Each row has a name. Each piece below is followed by the name of the row it came from, unless a question asks for something else. Each question is about the rows just above it. Places in a row count from 0.

[183 126 117 168 148] -> B
[148 115 105 168 135] -> Y
[165 158 179  93 110] -> V
[128 130 128 109 130] -> J
[171 161 156 158 120] -> H
[165 119 137  93 110] -> G
[ 45 133 192 121 159] -> T
[103 113 117 164 112] -> Z
[103 113 117 171 154] -> C
[151 126 117 168 148] -> Q
[176 171 155 139 149] -> N
[178 107  66 137  89] -> F
Number of entries in [103]:	1
Row and place of [178] in the named rows:	F, 0
Row and place of [120] in the named rows:	H, 4
Row and place of [66] in the named rows:	F, 2
How many entries does [165 119] have?	2
[115] is at row and place	Y, 1

[110  92 154 159 123 100] = K
[121 160 114 181 140 141] = D
[ 95 178 108  83 206 152] = W
[ 69 138 110 110 107 147] = S
[196  69 184 158 224  85] = L
Where in the named rows is [196]?	L, 0
How many entries does [ 95 178 108  83 206 152] have?	6
Count the entries of [196]:	1
[159] is at row and place	K, 3

[133 182 166 176 117  98 182 191 118 131 160 166 146 131 123 138 115 158
 117 118 134 149  78 137 121 119 143 116 151 131 103 115 133 112 132 144
 154] = M
[101  95  77 200  70 163  99 148 230 105  93 120 175 145  42  72 204  62
 120 161 141 157  37 190 144  69 105 185 145 122 136 135  94 119 116 132
 165] = X
[101  95  77 200  70 163  69 148 230 105  93 120 175 145  42  72 204  62
 120 161 141 157  37 190 144  99 105 185 106 144  89  64  63 166 194  49
 100] = P
[101  95  77 200  70 163  99 148 230 105  93 120 175 145  42  72 204  62
 120 161 141 157  37 190 144  99 105 185 106 123  89  64  82 166 194  49
 100] = U
[141 123 106 129 147 120  99 147 110  81 142 109  76 114 134 151  68 116
 128 179 128 143 107 129 152 156 158 138 170 123 136 169  82 107 144  80
 131] = R
Where in the named rows is [76]?	R, 12
[80] is at row and place	R, 35
find: [101  95  77 200  70 163  69 148 230 105  93 120 175 145  42  72 204  62
 120 161 141 157  37 190 144  99 105 185 106 144  89  64  63 166 194  49
 100]	P
Where in the named rows is [152]?	R, 24

[117 156 141 113  96  97 146 105] = lavol
[102  79 112 160  87 127  53  72] = fodob
[129  78  99 139 153 155  88 106] = vin
[103  80 113 161  87 127  54  73] = gomi
[117 155 142 114  98  99 145 106] = Fop
[127  76  97 138 153 154  85 142] = tobov
[179 151 146 166 149 182 182  78] = Pefi
[118 155 142 115  99 100 145 108] = fet
[ 73  90  96  83 106  74  65 170] = Pati
[139 178 130  55 165 114 212 196] = Manet
[117 156 142 114  97  98 145 106] = zadu
[128  76  97 138 153 155  86 141] = poze
How many entries does [179 151 146 166 149 182 182  78] have?	8
How many entries does [117 156] have?	2
[179] is at row and place	Pefi, 0
Number of entries in [103  80 113 161  87 127  54  73]:	8
Row and place of [105] in the named rows:	lavol, 7

[184  34 118 190 124 181  53  98 107  83  82 174  66 118 183] = muri
[163 102 136 127  97 139  95 121  99 131  96 133 101 122 133] = Mag
[127  85 138 138 139 166 125 129 128 122 120 137 121 120 156] = Kisu
[189  54 125 160  97 153  59 105  93 106  79 155  73 121 153] = Talu
[104 125 152  97 130 146 161 146 129 136 103 129 111 120 137] = dar
[104 125 152  97 130 146 161 146 129 153 134 111 150 121 129] = Rigit
[ 99 122 153  98 135 151 165 148 132 152 137 111 152 120 132] = Mono
[ 33  33 120 188 121 182  53  99 104  85  80 172  66 117 182] = dol
[80] is at row and place	dol, 10
Count the entries of [ 99 122 153  98 135]:	5
How many entries does [104 125 152  97 130 146 161 146] have?	8
[34] is at row and place	muri, 1
How many entries does [ 33  33 120 188] have?	4
How many entries does [189] have?	1
Count the entries of [104 125]:	2

[140  91 146 154 118 144 124  76 124] -> pas
[ 40  91 119 154 118 144 124  76 124] -> Nirez
[ 81 121 146 123  80 100 160 199  39] -> gavat
[140  91 119 154 118 144 124  76 132] -> duso
Count the entries of [140  91 119 154 118 144]:	6
How many entries does [140  91 119 154 118 144 124] have?	7
Where in the named rows is [39]?	gavat, 8
How many entries does [ 81 121 146 123  80 100 160] have?	7
Number of entries in [ 81 121]:	2

[126 167 172 124 138  82 106 138 124 150 123  29  95 116 137 135 147 149
 115 124 138 171 126 135 184 135 126 121 123 127 128 127 112 135 123 123
  94 159 116 138 106] : gase
[106 163 138 129 134 152 115 125 124 118 117 120 108 111 146 126 156 169
 118 119 140 211 127 146 164 136 126 130 123 127 130 140 129 127 136 135
 128 109 128  95 126] : bafis
[106 163 138 129 134 152 115 125 124  99 117 120 108 111 146 126 156 169
 118 119 140 131 127 146 177 126 130 121 117 127 130 140 130 151 123 140
 106 191 108 130 125] : kunuv
[137  87 122 138 138 159 113 136 125 115 176 141 125 116 136 126 100 128
 114 133 143 164 130 146 177  96 126 117 115 132 150 105 129 113 123 152
 150  63 148 130 126] : Buka
Row and place of [143] in the named rows:	Buka, 20
Where do [106 163 138 129 134 152 115 125 124  99 117 120 108 111 146 126 156 169
 118 119 140 131 127 146 177 126 130 121 117 127 130 140 130 151 123 140
 106 191 108 130 125] appear?	kunuv
How many entries does [106 163 138 129 134 152 115 125 124  99 117 120 108 111 146 126 156 169
 118 119 140 131 127 146 177] have?	25
Where in the named rows is [82]?	gase, 5

[128 123 146 142 126 131 129 125 142 148 121 134 121 143 125 121 124 156
 120 132 133 112 140 103 134 133 125 136 126 124 129 136 124 125 123 129
 113] -> vom
[120 119 133 139 131 130 132 135 152 124 131 136 131 118 123 122 123  72
 112 128 134 129 127 133 129 134 127 116 129 138 121 114 129 134 135 131
 137] -> Pobem
[134 118 113 144 117 126 125 133 129 127 129 113 124 138 135 135 125  46
 118 134 125 126 132 122 130 121 127 137 133 131 136 149 129 138 102 123
 124] -> Digem
[123 117 117 124 145 128 122 134 120 149 130 135 135 165 119 132 126 148
 112 130 136 143 128 130 128 129 131 119 121 121 126 130 129 125 120 129
 108] -> nus
[125 127 135 154 132 121 126 128 119 123 127 114 129 113 131 138 132  88
 107 121 129 144 130 117 132 115 133 128 127 131 129 136 129 126 109 125
 141] -> desa
[127 133 121 116 132 121 123 131 143 144 127 122 130 136 123 133 121  93
 124 125 121 132 121 120 127 120 130 132 125 136 122 117 126 128 146 127
 119] -> vor
[138 128 118 151 127 120 130 129 130 123 135 129 129 126 124 124 115 155
 126 141 123 130 119 110 129 128 132 133 131 131 133 142 123 124 129 122
 142] -> suzav
[130 126 107 159 125 126 139 130 128 131 124 125 140 117 123 138 134 157
 113 129 128 134 126 114 127 138 126 138 129 120 134 110 129 138 128 126
 134] -> Zek
How many entries does [134 118 113 144 117 126 125 133 129 127 129 113 124 138 135 135 125  46
 118 134 125 126 132 122 130 121 127 137 133 131] have?	30
How many entries does [127 133 121 116 132 121 123 131 143 144 127 122 130 136] have?	14

[175 154  72 172  96 115  86] -> korid
[ 99 152 167  77 185 193 140] -> fil
[109 102 157 101 137 129 163] -> pom
[175 154  72 172  96 106  86] -> vobi
[ 87 171 182  34 161 143 172] -> Mosiz
[165  90  70 215  33  23 105] -> Beze
[170  91  70 203  47  30 103] -> dif
[176 142  64 176 100  91  63] -> suvov
[155  98  91 183  65  55 119] -> mon
How many entries does [165  90  70] have?	3
Row and place of [193] in the named rows:	fil, 5
[142] is at row and place	suvov, 1
Where in the named rows is [33]?	Beze, 4
Where in the named rows is [155]?	mon, 0
Count the entries of [165  90  70 215]:	4
Count the entries of [176 142  64 176]:	4

[ 94 164 151  81 171  83  77  89  89 107 157]  keto
[ 82  73 179 170 118 179 178  60 182 121  60]  Sizim
[189 157  70 188  70  73 100 184  96 214  38]  zepe
[ 95 163 151  85 168  84 146  87  92 110 151]  gali
[ 94 163 153  83 171  82  76  86  90 110 150]  Lagem
[ 93 162 153  86 168  83  77  83  91 113 145]  Peli
[192 160  67 193  65  68  95 186  94 223  25]  mim
[ 88 169 153  72 178  87  71  89  83  96 176]  sipem
[189 157  69 188  69  73  99 185  97 215  37]  tufuv
[ 93 163 152  85 171  82  76  86  90 110 151]  bipig
[ 88 164 154  78 172  89  76  88  87 100 169]  rud
[ 88  66 181 179 114 188 188  69 190 110  61]  tivi
Where in the named rows is [145]?	Peli, 10
Count the entries of [ 88 164 154  78 172  89  76  88  87 100 169]:	11
Number of entries in [192 160  67 193  65  68  95]:	7

[132 164 155 162 118  85 118 139 149 139 102  93  80 102 116  99  93  95
 111 107 160 144 151 104 132 156 169 163 167 166 109 166  87 116 160 144
 112  92  94 148 103  82 126]  Kis
[132 164 155 161 117  84 117 139 149 139 101  92  79 102 116  98 152  94
 109 105 160 144 151 103 131 156 169 163 168 167 108 167  85 115 161 144
 111  91  92 149 102  80 125]  pabot
[ 69 172  78 114 148 106  96 106  78 165 152  68  68 137 180 157 157 125
 157  88  94 181 158 172 107 181 173 121 144 168 107 175 150  68  93  99
  82  98  67  63 166 112 122]  vibu
[132 140 155 162 118  85 118 139 149 139 102  93  80 102 116  99 152  95
 111 107 160 144 151 104 132 156 169 163 167 166 109 166  87 116  70 110
 167  79 127  40  63 129  52]  Zetu
find: [132 164 155 161 117  84 117 139 149 139 101  92  79 102 116  98 152  94
 109 105 160 144 151 103 131 156 169 163 168 167 108 167  85 115 161 144
 111  91  92 149 102  80 125]	pabot
find: [132 140 155 162 118  85 118 139 149 139 102  93  80 102 116  99 152  95
 111 107 160 144 151 104 132 156 169 163 167 166 109 166  87 116  70 110
 167  79 127  40  63 129  52]	Zetu
How many entries does [132 164 155 162 118  85 118 139 149 139 102  93  80 102 116  99  93] have?	17
Row and place of [69] in the named rows:	vibu, 0
Count the entries of [132 164 155 162 118  85 118 139 149 139 102  93  80 102 116  99  93  95
 111 107 160]:	21
Number of entries in [132 140 155 162 118  85 118 139 149 139 102  93  80 102 116  99 152  95
 111 107 160 144 151 104 132 156 169 163 167 166 109 166  87 116  70 110]:	36
Number of entries in [132 164 155 161 117  84 117 139 149 139 101  92  79 102 116  98 152  94
 109 105 160 144 151 103 131 156 169 163 168 167 108 167  85 115 161 144]:	36

[141 149 166 157 121 154] : Dobo
[154 116 113 124 158  98] : Kig
[141 149 166 157 179 154] : Nilek
[154 116 113 124 160  88] : lalud
[141 149 166 157 179 148] : Dabo
[ 93  93  66 107  33  78] : guv
Number of entries in [141 149]:	2
How many entries does [93 93] have?	2
How many entries does [141] have?	1
Number of entries in [154 116 113 124 158  98]:	6
The row with [154 116 113 124 160  88] is	lalud
Where in the named rows is [107]?	guv, 3
Number of entries in [141 149 166]:	3

[ 87 125 158 134 119 128] -> Ruton
[ 72 121 139 115 129 127] -> Tefi
[ 62 120 135 116 122 135] -> mub
[ 99 106 132 112 137 147] -> lib
[145 131 146 127 124 124] -> letu
[167 132 120 118 125 119] -> Fesib
[ 43 111 110 140 128 130] -> Gar
[137] is at row and place	lib, 4
[121] is at row and place	Tefi, 1
Count the entries of [ 87 125 158 134 119]:	5
Number of entries in [ 62 120 135]:	3

[ 45 123 182  93 118 102] : Resi
[ 45 123 182  93 130 112] : vazas
[ 45 123 157 103 110  96] : rak
[ 45 123 157  71 107  93] : Vepa
[ 48 121 178  92 110 102] : toda
[ 64 123 182  95 115 104] : das
[ 72 123 100  88 110  81] : kedil
[150 123 100  88 103  81] : vife
[135 155 157 110 152 102] : Reru
How many entries does [ 45 123 157] have?	3
Where in the named rows is [71]?	Vepa, 3
[95] is at row and place	das, 3
Count the entries of [ 45 123 157  71]:	4
Where do [ 45 123 157 103 110  96] appear?	rak
Count the entries of [150 123 100  88 103]:	5

[135 177 180 129 151 129 153] : Bip
[ 82 138 211 116 131 136  73] : sivaf
[131 112  64 139 160 210 120] : relo
[118  91  75 134 182 170 133] : lik
[118  91  75 134 182 170 178] : pedat
[157 104  47 142 182 213 128] : Medag
[143 161 160 132 189 178 132] : zuza
[144  83 185 113 174 105  58] : nokit
[118  91  75 130 118 154 106] : sabik
[ 79 120  94 131  95 174 108] : Tumu
How many entries does [ 79 120  94 131  95 174] have?	6
How many entries does [118  91] have?	2
How many entries does [ 82 138 211 116 131] have?	5
Number of entries in [ 82 138 211 116 131 136]:	6
How many entries does [157 104  47 142 182 213 128] have?	7

